(in the rows, 128 means zero)
Families of rows that turns and mirrors carry onto each other, the same ones carrying the whole set onto itself: the rest of each named row's family, in list order
4 families of 8 rows
K_435: [169  94 150 143 116 104 145 132 138 143 133 148]
K_529: [168  94 150 137 111 108 150 126 133 145 133 154]
K_129: [109 135 123 117 133 127 126  99 119 110 126 104]
K_513: [116 111 149 120 103 115 116 103 135 154 155 126]
K_831: [131 145 122  99  98 120 147 111 137 134 136 158]
K_616: [148 123 127 150 123 110 100 101 113 134 112 156]
K_263: [129 105 143  94 123 129 163 126 145 117 143 117]
K_70: [151 130 123 139 127 110  99 113 114 129 120 167]
K_457: [135  95 142 100 118 117 163 124 142 129 139 107]
K_814: [109 138 121 110 137 133 113 104 124 105 122 118]
K_119: [139 145 124  96 115 124 156 117 131 131 141 160]
K_886: [143 135 129 145 128 121 100 105 115 119 118 164]
K_389: [163 119 120 127 145 126 148 126 124  95 101 147]
K_57: [113 104 143 135 114 112 111 105 139 156 148 135]
K_260: [139  84 145 150 132 118 109 113 128 117 115 111]
K_127: [147 144 125  94 113 116 154 114 136 137 140 160]
K_155: [127 102 150 106 123 128 166 119 145 118 136 105]
K_501: [130  87 147 151 132 122 110 116 124 114 115 113]
K_576: [173 100 154 141 116 117 152 130 139 137 126 153]
K_335: [106 131 120 105 128 121 108  99 118 114 130 119]
K_774: [143 131 129 138 122 110  96 110 114 136 113 166]
K_757: [157 126 119 122 138 130 142 125 131  88  98 133]
K_401: [165 117 121 126 141 133 152 127 126  98 102 135]
K_920: [122 105 152 125 109 112 124 105 128 160 157 138]
K_581: [133  85 159 143 131 115 121 113 123 110 118 107]
K_527: [109 136 122 104 131 135 117  96 121 107 123 125]
K_122: [171  94 148 130 114 111 140 132 139 139 130 167]
K_612: [144 145 112 102 117 123 144 114 132 139 138 166]
K_936: [147  85 148 147 148 118 118 117 121 114 118 113]
K_140: [113 110 149 120 104 108 113 102 134 150 155 136]
K_475: [136 100 144 108 126 129 167 118 144 109 142 105]
K_619: [166 127 128 113 133 129 154 124 118  91 107 137]

Same family as K_127: K_435, K_513, K_389, K_501, K_774, K_527, K_475
Same family as K_619: K_129, K_831, K_457, K_886, K_57, K_122, K_936
Same family as K_140: K_529, K_70, K_814, K_119, K_260, K_155, K_401

Families of rows that turns and mirrors carry onto each other, the same ones carrying the whole set onto itself: the rest of each named row's family, in list order
5 families of 3 rows
K_370: [128 172 129 113 135 164  99 118 128 114  97 144 151 145 129 131  89 120]
K_407: [116 111 109 147  93 131 150 128 132 131 113 111 127 168 144 136 136 130]
K_242: [119 158 126  82 136 150 103  92 150 117 106 144 153 127 122 123 130 115]
K_408: [146 109 137 108 141 133 166 133 116 139  98  99 152 120 133 128 114 117]
K_12: [136 151 122 126 135 159 152 125 117 108 115 107 145 112 154 126 107 155]
K_740: [127 123 133 115 129 130 117 154 138 133 114 137 106 172 142 126 144 117]
K_219: [131 147 145  89 122 159 112 124 132 116 107 149 155 109 126 119 139  90]
K_199: [125 122 118 109  93 153 164 114 136 115 106 115 177 117 133 135  95 117]
K_268: [115 146 118 117  83 157 104 107 148 122 106 151 154 156 136 125 129  90]
K_278: [141 106 124 112 109 163 154 125 137 124 130  98 160 113 165 122 111 120]
K_291: [129 132 135 111 109 151  87 115 142 107 122 132 177 150 118 122 117 102]
K_125: [102 135 115 125 147 127 128 120 148 143 109 128 103 162 132 139 144 125]
K_827: [125 126 118  94 149 145 171 105 136 135 107 102 144 115 147 136 117 135]
K_853: [122 153 115 158 135 155 119 120 116 148  97 120 106 150 150 131 127 125]
K_884: [106 108 124 154 111 150 123 140 136 145 117 117 115 153 129 146 131 102]

Same family as K_278: K_291, K_884
Same family as K_370: K_12, K_853
Same family as K_242: K_125, K_827

Families of rows that turns and mirrors carry onto each other, the same ones carrying the whole set onto itself: the rest of each named row's family, in list order
7 families of 4 rows
K_65: [ 86 130 141 123 126 116 137 122 144 128 125 125 129 135 112 141 121  94]
K_889: [140 128 144 100 146 155 154 121 132 129 112 123 108 168 136 128 130 165]
K_729: [ 89 156 108 125 120 145 125 141 127 136 129 138 150 108 119 115  96 111]
K_338: [149 128 107  93 156 154 136 148 111 129 132 141 139 160 155 113 109 167]
K_363: [ 98 148 104 122 130 138 137 166 131 123 143 150 144 114 137 124  87 107]
K_950: [135 131  91 101 162 150 137 149 131 117 130 131 150 158 159 111 117 161]
K_652: [146 113 126 117 121 145 153 115 137 133 104 110 123 148 152 130 137 163]
K_503: [102 128 157 121 116 121 137 124 127 137 125 135 121 136 106 148 110 100]
K_231: [ 93 120 163 101 119 113 127 115 132 135 130 132 136 136 131 145 108 113]
K_144: [119 165 105 138 137 136 137 160 120 125 137 144 153 108 124 123 104 114]
K_659: [138 131  85 102 145 154 156 135 123 109 121 125 125 145 160 110 106 164]
K_755: [145 146  97 114 149 154 137 133 121 119 127 136 148 158 167 119 114 171]
K_410: [157 117 137 100 140 156 134 102 134 131 117 117 129 160 153 128 125 153]
K_314: [153 131 101 110 159 153 137 143 122 116 107 131 143 151 168 122 118 158]
K_981: [110 157 117 114 144 135 132 162 132 115 145 142 149 118 112 130  80 106]
K_731: [159 119 138 102 132 141 148 109 140 125 110 107 128 154 127 136 132 160]
K_695: [ 99 145 157 128 125 123 131 131 133 112 120 130 114 126 110 143 113 101]
K_794: [158 125 139 107 161 153 168 124 134 125 118 110 123 145 138 140 132 155]
K_404: [ 96 153 147  99 117 112 130 134 122 140 115 141 136 136 117 152 106 108]
K_763: [149 140 139 121 130 162 154 117 150 131 114 107 115 153 127 132 134 155]
K_388: [109 145 160 111 120 122 124 126 139 131 131 127 144 114 119 157 105 104]
K_298: [137 120 103 108 162 137 140 133 130 109 138 113 124 157 168 105 108 158]
K_745: [ 88 152 112 113 141 144 142 144 123 109 150 146 144 119 134 130  90  98]
K_267: [126 119  90  83 163 140 140 143 115 109 120 132 132 156 159 118 102 151]
K_346: [ 83 153 111 111 138 127 137 156 124 111 139 153 136 111 123 134 107 108]
K_77: [ 92 149 109 132 144 125 121 145 118 126 140 142 158 122 130 125 105 100]
K_784: [148 116 139  95 140 147 134 105 129 127 104 122 124 141 144 131 138 166]
K_851: [ 88 146 152 126 115 129 137 123 133 119 138 132 125 128 102 144 103 113]

Same family as K_794: K_729, K_404, K_298
Same family as K_65: K_338, K_652, K_981
Same family as K_889: K_659, K_388, K_77
Same family as K_363: K_950, K_503, K_731
Same family as K_745: K_755, K_695, K_784
Same family as K_144: K_231, K_763, K_267

Families of rows that turns and mirrors carry onto each other, the same ones carrying the whole set onto itself: the rest of each named row's family, in list order
4 families of 4 rows
K_441: [147 161 133 101 102 117 108 105 104 142 161 106 123 117 165 142 137 138
 112 137  97 164 131 164 100 169 135  97 127 142 130 132 117 144]
K_205: [139 171 121 108 115 100 132  99 128 134 154 116 139 144 129 116 155 129
 127 142  79 173 124 133  98 148 150 125 141 141 109 146 101 151]
K_568: [144 167 107 122 122  97 137  84 115 133 153 120 137 140 142 112 156 112
 133 143  78 171 133 144  92 149 149 129 143 148 116 138  94 161]
K_213: [177 111 132 142 168  93 141  79 119 153 123 105 175 154 118 101 115 103
 105 100  92 128 116 150 156 180 131  96 109 110 165 136  97 142]
K_856: [178 107 135 129 159  92 133  64 120 152 133 101 172 147 114 108 119  96
 104  96  98 124 121 149 162 173 126 105 108 109 163 147  97 149]
K_200: [151 158 132 101  94 106  96 101 102 134 153  97 139 111 159 150 144 135
  99 136  87 152 137 155  93 170 141  90 135 147 138 133 114 143]
K_342: [204 120 127 126 124 124 118 104 111 136 119 100 189 154 119 126 121  76
  93 108  99 113 127 148 137 174 133 107 119  90 181 144 106 171]
K_811: [145 168 114 116 117 115 136  99 113 130 141 112 132 129 130 114 152 126
 135 147  75 172 125 133  99 146 148 115 147 139 112 136  92 154]
K_651: [169 112 128 119 162  98 124  79 114 157 117 107 159 140 116  94 112 101
  98 102 101 120 114 154 154 178 147 114  98 102 175 131 105 149]
K_773: [145 161 130 107  96 118 102 112  95 133 147 103 130 117 148 142 149 144
 101 150  82 143 128 152 103 162 152  92 140 144 129 137 104 136]
K_999: [210 110 130 135 123 125 115  93 110 139 107  91 184 170 129 114 122  76
 109 118 109 122 115 137 130 184 143 105 115 101 161 143 110 166]
K_451: [166 119 136 129 165  99 128  69 118 150 115 104 167 143 107  96 118 110
 113  94 100 132 121 146 163 183 140 108  98 103 161 145  99 144]
K_416: [144 164 135  98 100 116  99 105  91 132 148 112 129 120 156 149 140 128
  97 143  85 149 122 146  98 175 139  98 147 152 130 134 100 143]
K_615: [204 113 127 119 127 112 127 103 119 137 118  92 182 164 129 123 116  73
  99 106 103 105 133 147 134 178 133 112 126 105 176 142 100 159]
K_642: [146 167 113 119 105 107 126  93 108 126 147 118 142 138 134 108 159 105
 124 135  70 173 134 142  87 154 154 127 142 156 120 144 102 141]
K_969: [207 120 123 126 123 130 117 110 110 136 102  99 186 161 137 123 116  78
 103 123 108 113 120 151 133 185 140 114 120  98 172 144  96 158]

Same family as K_615: K_856, K_811, K_773
Same family as K_969: K_568, K_200, K_451

